rotation ticks, each row followed by its count of ticks
The counts run from 0 to 468.
[129 129  85 129 115 174 136  53 129 121 156 164 124 132 156 170 128 135
 148 140 120 143  87 140  99 113  96 136 137  99 157  99 111 134 149]
462
[129 175 108 144 106 121 147 162  94 161 134 121  96  95 118 157 117 160
 114 141  69 153  93 157 151 146 157 110 133 151 128 120 151 113  72]
264
[133 144  97 123 142 165 140  82 135 124 162 177 132 141 172 162  85 134
 140 164  86 135  87 130 107 151 138  94 135  81 147 154  81  94 118]
372
[ 96 140 128 108 134  65 106 120 124 156 131 181 159 100 120 115 107 124
 105  67 119  86 142 135  99 130 109 131 106 127 130 130 136 109 160]
233
[ 89 109 140  72 108 109 111 120 117 129 105 100 117 102  99 141 162 153
 121 114  83 157 127 120  90 167 156 181 157 160  98 122 162 157 132]
276
[128  91 113  47  82 140  81  82 143 138  92 116 124 118 112 151 110  84
 163 131 144 103 118 134 110 107 111 117  78 123 135 138 117 106 113]
146
[126 123  76 121 122 146 137 122 189  87 132 113 158 127 161 128 118 122
 134 172  76 148 133 148 104 149 108  90 108 130  86 118 117 111 105]
105
[113 113 121 116 100  93 100 128 139 142  92 179 138  94 142 130 117 152
  85  54  96 117 164 153 115 124 105 117 126 136 115 128 132 107 155]
234
[137 155 103 112  91 128 150 161 136  87 161 126 214 111 150  95 148 121
 118 152 145 148 121 123 144 130 138 137 102 149 104 128  89 145 105]
447
[144 114 132 136 120 125 123 184 128 152  63 102 104 124 134 134 154 118
 132 167 145 110 120 110 149 134 114  85  83 146 101 137 145  86 107]
63
[138 111 168 108 133 168 113 127 156  93 119  89  94 155 149 158 145 128
 130 129 142 102  91 109 135 157 132 136 136 102 129 164  65 104 100]
37
[118  91 103 150 170 142 147 138 157 104 101 142 107 143 155 126 166 136
 130 125  90 114 155 121  88 126  73  85 133 106  91  84 137 109 146]
217
[163  92 124 111  75 127 119 119 127 111  68 158 166 105 167 122 134 167
  87 102 132 131 145 102 133 142 131 153 126 130 108 172 101 102 143]
386
[ 80 155 175  99 164  90 116 124 133 120 187  99 132 126 103 124 128 112
 130  86 122 116 115 173 126 172 148 151 155 127 145 126 130 173 131]
99
[122 110 156  99 168 122 104 130 172 119  87 101 115 141  78 107 114  87
 157 146 134 117 182 109  98  98 130 160 150 140  91 149 139 131 128]
167
[137 139 150 119 111  89 115 162  72 152 156 119 140 121 137  95 157 116
 112 114 188 114  90 118 187 139 133 118  97 144 164 117 135 131 128]
314
[129 128 150 160 144 112  98 107 158  92 153 149 137 173 150  96  93 124
  99 106 148  80 119 105 134 129 133  88 121  80 152 103 115  81  81]
230
[122 115 130 103 169 171 169 154  98 123 147 118 100 137  81 122 167 111
 171 142 125 144 114 108 101  88 129 151 166 136 106 101 117 173 118]
25
[142 121 123 131 119 126 132 175 137 146  54 112  94  90 130 133 153 130
 108  98 128 114 176 171 152 122  71 119 123 161 104 139 141 140 155]
326
[168  86 118 128  88 195 133 114 103  95  91 129  85 129 129 127 167 135
 132 120 164 136 125 119 158  73 113 116 136 119 141 119 118 130 102]
136
[113 130 113 111 146 174 130  70 146 138 150 150 124 142 140 192  92 115
 158 169 101 123  71 117  87 129 126 139 122  93 133 132  92 102 127]
371
[142 151 137 168 183 153 167 158 123  88 164 101  93 145 123 110 144 134
 147 127 119 142 149 158 145 120 104 113 194 110 118 109 127 170 120]
442
[110 114 110 144 167 118 121 129 123 166 111 142  87 148 110 118 123 107
 160 173 116 127 136 108  83 118 125  73 116 111 126  98 186  98 137]
65
[149 134 116 212 121 161 131 115 163 104 114 115 114 160 130 119 106 117
 131 197 133 147 161 110 128  89 110 110 131 122 113 100 166 125 119]
420
[131 155  95 163  71 138 140 120 154 125 112 132 161  95 169 165 104 141
  93 158  91 171 141 173 152 146 100 136 109 153 109 129 139 127 145]
437
[156 128 140  83 121  99 133 162 109 110 139 124 160  88 139  98 124 164
 118  98 115 158 147 148 153 175 162 135 154 137 113 182 118 143  99]
274
[134 122  88  71 133 157 143 146 167 128 114  99 146  91 112 134 110  91
 160 155 117 137 146 190 131 119  91 102  82 136  94 153 116 144 106]
348
[159 166 116 185 105 150 146 157 121 150  89 175 153 109 124 112 127 111
 102 139 145 111 165 106 138  63 105 146  99 156 107 142 117 104 123]
244
[141 171 117 213 133 142 144 157 119 158 111 184 121 116 128 119 113 144
  92 109 105 100 161 107 138  81 120 131 150 130 115 126 134  97 126]
243
[143  92 101  74 111 102 136 159 118  95 111 152 164  82 151  74 134 181
 100  96  95 158 144 127 119 150 152 122 130 117 110 159 104 141 103]
32
[139 153 175 162 123 135 108 150 134 112 114 126 114 143 119 127 110 145
  79  75 122 106 157 131 156 120 157 175 176 130 117 135 117 123  83]
252
[103 107 109 128 140 153 149 138 169  96  88 124 110 140 134 140 156 155
 122 122  49 134 144 107  82 141 129 133 161 126  69 119 113 114 118]
368
[145  84 145 109 154 135 122  97 156  80 137 131 155 140 172 109 132 144
 114  80 151 140 160 142 120 147 109 134 168  86 135 143  93 150 163]
209
[154 117 152 141 182 128 153 160  98  96 171 129 101 150 143  92 152 154
 137 135 144 132 128  97 128 158 151 108 183  86 143 138 117 139 117]
291
[120 172 124 151 136  91 110  94 117 149 192 148 152 131 123 110  65 105
 141 159 141 137 133 145 140 124 145 104 129 108 186 125 162 148 128]
423
